In the rows, 128 means zero.
The rows of Z fall into a few groups, which share some directions, and each row is roughly a mix of its group's hidden directions.
Z, 168 rows:
[[110  85 104 156 131  99 103 143 134 154]
 [124 132 137 130  84  97 133 112  84 156]
 [187 142 138 112 157 124 154 112 128 120]
 [112 131 158 135 159 100  81 104 143 125]
 [124  95 154 119 134  97 147 137 106  82]
 [ 88 112 150 114  91 126 157 154 150 124]
 [125 154  95  96  82 149 115 129 147 117]
 [113 133 149  94 101 127 147  80 141 106]
 [113  87 138 134 120  92  98 129  89 139]
 [112 148  94 108 138 176 111  99 116 131]
 [ 79  94 104 157 129 116 145 143 145 127]
 [103 126 145 152 129  99 102 178 144 114]
 [164  78 106 119 138 155 111 129 128 149]
 [175 114 157 141 161 128 119 137 156 150]
 [142 150 133 122  93 148 119 131 143  71]
 [132 129 103 132 164  95  82 101 122 126]
 [134 131 133 130 182 143 107 125  83 142]
 [141 130 119 153 114 161 144 173  89 130]
 [154 139 184 117 161 118 126 104 132 140]
 [143 135 143 140 152 132  99 182 150 150]
 [111 116 126 123 139 103 102  80 169 136]
 [115 107 135 128 128 191 121 131 125 162]
 [ 80  92 125 125 152  96 148 139 116 119]
 [120 131  85 136 176 153 143 110 125 107]
 [136 107 142 156 105 118 118 184 121 150]
 [ 96 153 105 116 114 145 127  75 110 124]
 [156 106 140 165 150  90 138 110 119 102]
 [101 133 147 124 177 123  88 141 153 135]
 [120  99 122 146 105 131  87 129 121 176]
 [148 139 143 140  85 168 140 159 106 133]
 [183 113 149 128 150 131 123 127 163 152]
 [ 98 134 138 142  82 124 140 158 166 119]
 [103  82 138 105 133 126 146 171 112 135]
 [110 150 108  91 166 149 143 109 140 101]
 [140 119 110 175 155 133 148 172 122 123]
 [ 70  98 116 125  99 115 124 144 127 113]
 [166 163  94 135 157 158 130 137 142 127]
 [ 88  92 145 119  90  94 127 123 123 129]
 [115 138 152 112  91 156 166 155 130 106]
 [129 104 114 138 134 150 193 140 136 118]
 [110 124  91 119  84 107 109 136  92 131]
 [168 160 154 100 122 150 114 101 109 132]
 [ 97 112  96  97 154 127 139 149 116 165]
 [113 111 108 132 123 119  89  80 107 152]
 [144 142 134 100  94 134 157  93 100 105]
 [132 157 150 104 156 134 143  95 118  86]
 [141 134 116  83 153 111 127 104  84 116]
 [ 96  97 140 116 123 108 151 114 171 102]
 [ 97 102 140 110 115 171 156 149 118 151]
 [132 161 149 100  95 146  94 141 124 158]
 [160 132 149 156 122 107 116 175 146 106]
 [108  81 108  99  97 141 146 123 148 144]
 [141 123 130 113  97 140 137 138 147  66]
 [125 122 128 121 133 144 161 132  87  76]
 [132 114 131  99 110  78 140 100 152 105]
 [117 106 136 141 167 119 115 131 127 186]
 [132 175 137  95 123 149 140 100 108 100]
 [163  96 124 102 133 164 156 124 105 145]
 [110 147 100  93 130 119  88 112 160 113]
 [129 117 176 141 119 162 133 124 166 153]
 [ 87 130 150 147 150 163  99 139 146 149]
 [117 171 164 106 121 111 147  91 122 120]
 [104 126 107 114 116 178 156 113 110 101]
 [135 160 157 110  99 132 149  83 135 113]
 [133 139 159 148 125 155  99 107 145 174]
 [117 108  86 130 107 103 127  81 109 134]
 [123 135 159 138  83 147 160 102 131 155]
 [127  72 117 143 114 100 128 109  96 127]
 [102 143 111 146 146 170 125 148 166 152]
 [103 135  81 139  92 117  96 141 113 118]
 [139 130 149 101 122  83 134 104 166 151]
 [156 150 117 168 127 150 104 145 105 160]
 [149 103 110 138 187 123 129 129 128 158]
 [131  83 153 140 102 123 107 164 117 152]
 [150 166 158 133  84 128 125  95 130 119]
 [141 100 188  97 127 140 141 121 135 126]
 [112 130 101  97 167 130  85 140 149 133]
 [112 140  87 105  94  86 139 121 142 120]
 [152 103 175 122 154 121  98 104 112 128]
 [129 156 135 115 125  77  92 103 124 146]
 [150 103 159 136 167 158 159 129 128 150]
 [119 113 173 157 138  94 107 126  96 136]
 [119 134  90 110 151 160 137  92 100 109]
 [179 111 148 128  94 134 132 150 129 158]
 [117  97 136 104 124 117 169 173 108 124]
 [126 148 116 114 156 151 151 141 184 119]
 [170 143 145 135 121  93 107 108  97 152]
 [147 139 159  97  94 139 109 122  85 124]
 [146 135 112 127  86 118 180 150 137 112]
 [150 178 106 138 144 166 122 133 152 127]
 [107  97 167  88 121 149 153 114 127 139]
 [141 152 100 155 166 143 108 137  91 140]
 [ 80 152 134 125 146 114 132 113  80 130]
 [ 80 143 105 145 124 132  90 105 148 141]
 [127 117 137 151 118  98 126 105 147  71]
 [140 122 128 134 171 159 119 147  83 148]
 [127  85  88  99 105 105 150 128 139 128]
 [ 81  90 113 122 116 130 155 149 156 129]
 [171 150 157 114 127 156 101 114 124 156]
 [157 151 160 121 148 131 138 106 165 161]
 [135 164 117 101  99 152  81 136 138 130]
 [107 125 158 128 149 101  95 133  95 162]
 [ 78 112 125 144 159 152 125 150  98 125]
 [141 152 148 103  93 131  89 124 110 161]
 [110 109 117 126 157 151  86 157 134 161]
 [157 162 123 104 119 118 160 158 124  94]
 [133 128 147 149 118 121 111 188 147 153]
 [101  94 106 132  99  91 140 135  94 130]
 [ 91 131 133 157  97 147 114 124  83 139]
 [102 162 140  98 134 135 100 109 167 113]
 [144 170 148  94 124 148 123  98 102 109]
 [104 131 102  77 157 140  97 125 127 133]
 [123 146 122  72 127 146 101 143  97 140]
 [175 146 145 121 104 112 150 101 148 104]
 [108 131 112 111  97  94 140  94 110 163]
 [165 150 121 122 114 103 133  79 148 109]
 [121 171 141 153 164 140 119 141  89 130]
 [119 163 144  77 113 141 102 107 140 139]
 [137  95  70 125 118 100 132 151 132 126]
 [142 162 115 105 118 134 139  97 167  94]
 [143 170 128 171 128 104 102 143 142 107]
 [135 133 119 124 101 141  87  93  98 160]
 [142 150  93 104  99 170 138 137 152 123]
 [134 132 121 112 170 118 133 145 141  71]
 [106 105  99 136 173 117 103 134 162 136]
 [169 149 146 136 115 103 126  89  97 137]
 [134 125 106 144 169 117 157  94 164 121]
 [113 126 146 111 117 116  90 165 163 156]
 [171 163 146 103 118 152 148 101 125 124]
 [163 166 142 129 107 166 114 123 154 108]
 [106 115  99 127  84 110 104 151  97 139]
 [149 121 143 152 118 143 182 115 115 160]
 [101 126 106  92 129  90 159 127 134  97]
 [ 98 116 149 132 141 103 176  97 124 149]
 [ 92 148 174 127 111 122  92 113 140 119]
 [108 122 144 114 156  86 140 160  95 113]
 [155 159 136 131  72 153 129 114 125 144]
 [137 167 157 100 110 111 142  99 145 100]
 [137 123  97 104 125 116 136 146 181  99]
 [177 166 116 133 129 157 124 127 159 121]
 [159  84 171 123 112 116 118 129 104 131]
 [138 161 102  97 103 165 104 135 148 136]
 [ 81 126 151 100 150  96 141 126 103 120]
 [125 163 149 118 151 120 112 115 177 156]
 [119  86 118 110 136 111 169 136 100 101]
 [128 130  88  98 126 167 131 164 128 153]
 [106 132 116  96 140 157 147 177 127 106]
 [116 165 111  77 144 139 127 112 155 139]
 [104 184 131 117 139 171 126 123 137 123]
 [127  82 110 131  93  90 127 125 100 129]
 [121 147 107 138 162 149 156  90 147 100]
 [134 131 138 106 106  80 117 109 169 148]
 [ 95 105 162 143 164 127 108 160 135 117]
 [133 142 167 117 148 155 164 101 139 100]
 [ 89 145 173 111 139 118  96 143 109 134]
 [113 103 131 141 134 119 179 120 150  87]
 [156 154 120 139 163 107  88 118 128 158]
 [170 109  73 125 113 132 149 133 124 132]
 [109 137 103 102 135 130  97 127 169  90]
 [134 154 168 126 125 114 146 164 170 122]
 [130 104  77 123  94 101 150 132 110 126]
 [150 117 131 101  94 108 150  91 159 113]
 [127 124 128 159 137 145 118 193 116 134]
 [ 91 129 128 113 146 109 134 106 103  78]
 [126 156 107  99 119 154 124  99 164 160]
 [106 131 136 112 121  65 138 126 138  99]
 [121  93 169 146 135 138 152 166 150 124]
 [129  88 147 143 112  75 118 113 144 137]]
Here is one row of each group, with its name. Which group are the others in?
[147 160 152  95 118 145 104 103  93 121] : <123>
[151 110 127 108  87 120 145  98 169 119] : <20>
[136 143 113 134  92 157 128 136 112  74] : <97>
[128 149 129 103 171 105 144  86 146 141] : <125>
[153 131 144 144 113 119 117 185 104 151] : <89>

[152 145  82 136 137 106  96 141 139 159] : <123>
[100 139 154 125 128  94  78 106 134 118] : <125>
[151 184 130 104 130 118 144 103 135 104] : <97>
[141 153 117  99  78 135 133 113  92 122] : <123>
[161 133 146 106 107 119 178 102 143 122] : <97>
[130 165 139 145 170 102  97 116 107 116] : <20>
[155 132 107 123 133 166 112 150 120 178] : <125>
[107 114 104  72 143 138 126 129  97 112] : <89>
[109  83 130  98 128 161 151 141 111 152] : <20>
[125 137 161 139  99 141 170 116 107 164] : <125>
[145 154 162 128  93 117 126  81 138 135] : <89>
[152 113 162 148 137 171  96 147 139 142] : <20>
[128  99  86 144 136 139 105 112  84 142] : <89>
[128 114  70 149 125 152 101 134 136 151] : <20>
[150 161 112 155  91 164 145 124 147 131] : <20>
